Named moves, each a turn or a mirror, and the order they were made in; the first pair answered:
minot:
[ -1 -22 -34   9   7  13 -34  21  -2  -6 -10] -> [ -6   7 -27   1  12 -27 -16  29  20   6 -22]
[-11 -32  -5  10  -5  41 -14  -6  -6 -11  14] -> [-22  14   5  -7   3 -30  19   5  33  14 -13]
[-17  11 -18 -18 -24  -7 -17  11  42  10   7] -> [-11 -10 -26 -10 -27  19 -31   8  24   4  15]
silu:
[ -3  -1 -22  -4  -9  23 -12  19 -17  -4  17] -> [-19  12  -8 -22 -30   4  -2  -3  13   3   6]
[ 13  32 -15  -3  12 -23  31  -5 -17  -4   6] -> [ 12  32 -15   0  14 -22  31  -7 -21  -3   6]
[ -3 -25 -18 -11  18 -10 -19  21  -3 -15   7] -> [-14 -11  -3 -26   4 -25 -11   4  22 -15  -2]
[ -4   8 -47  -6  -5  27 -14  24 -17  -7  28] -> [-26  26 -21 -34 -32  -2  -5  -5  25   3  14]
Dasi:
[ -4  10   5   2   1  -9  30  18  15  -6 -19] -> [ -1  14  -3   4   0   0  27  28   9  -8 -11]
[  8  37   8 -33  -7 -15  23  -4  15  15  10] -> [ 11  41   2 -34  -5 -13  19   5  13  14  13]
[  1 -33   5   4 -18  28 -19 -24 -10  -7  12] -> [ -2 -36  20   5 -11   7 -17 -38   3  -5   1]
[  2  14  -7  -9 -32   8  23   6  -3  12  11] -> [  1  11   1  -9 -34   9  22  -4  -3  10  11]

(2 to 4 moves a pair)
[-19   8  11 -11   0 -30  -1  -5  17  -8 -21] -> [ -7  16 -21 -12 -11  20 -12  21  -8 -14   8] : Dasi then Dasi then Dasi then Dasi
[ -3  16  16 -14  -8 -12  16 -18  10  11  -6] -> [ 12  -9  10   7   7  20   6 -11 -24   4   1] : silu then Dasi then Dasi
[ 23 -25 -24  -1  -4  18  -1  29 -32 -12   7] -> [ -6 -29  14 -24 -37  -1  -5 -29  10  -4  -5] : silu then minot then Dasi
[  2 -11   4   5  26 -23  -5  18  31  19 -13] -> [  7   5 -18  -4  16  -3  -7  37  27  16   1] : Dasi then silu then Dasi
[ 21  32   2   4  26 -17  33  23 -11   4 -11] -> [ -4  34  19 -16  -4 -27  27 -11  24  11 -17] : minot then silu then Dasi
[ 18 -15 -27  -9  20  35  18  17  -4  -2  11] -> [ 21 -28 -19  -2  22  35  18   8  -9  -3   9] : Dasi then silu then Dasi then silu
[  3  18  15  -4  13 -23  20  -2  -3   4  -7] -> [  4 -11  15   2  -4  19  -3 -22 -18  -9   9] : silu then minot then silu then minot
[-16  27 -34 -18 -19 -20 -15  19  27  12   5] -> [ -8  25 -43 -11 -16   0 -17  30   9   7  15] : Dasi then silu then minot
[-27  -1  24 -11 -13 -36 -17 -40  29  -5 -26] -> [  3   8  -7  22  45 -47   0  22 -12  -7 -28] : silu then Dasi then minot then silu
[ 11  32  22 -26   0 -21  17  -1  18   6 -14] -> [ 24   5 -12 -14  -3  41 -11  16 -19 -10  13] : Dasi then Dasi then minot
[ 21  17 -33  10  13  24  -4  -1 -29   0  12] -> [ -2  30  -2 -12  -2 -28   8 -32  15  12 -11] : Dasi then silu then Dasi then Dasi
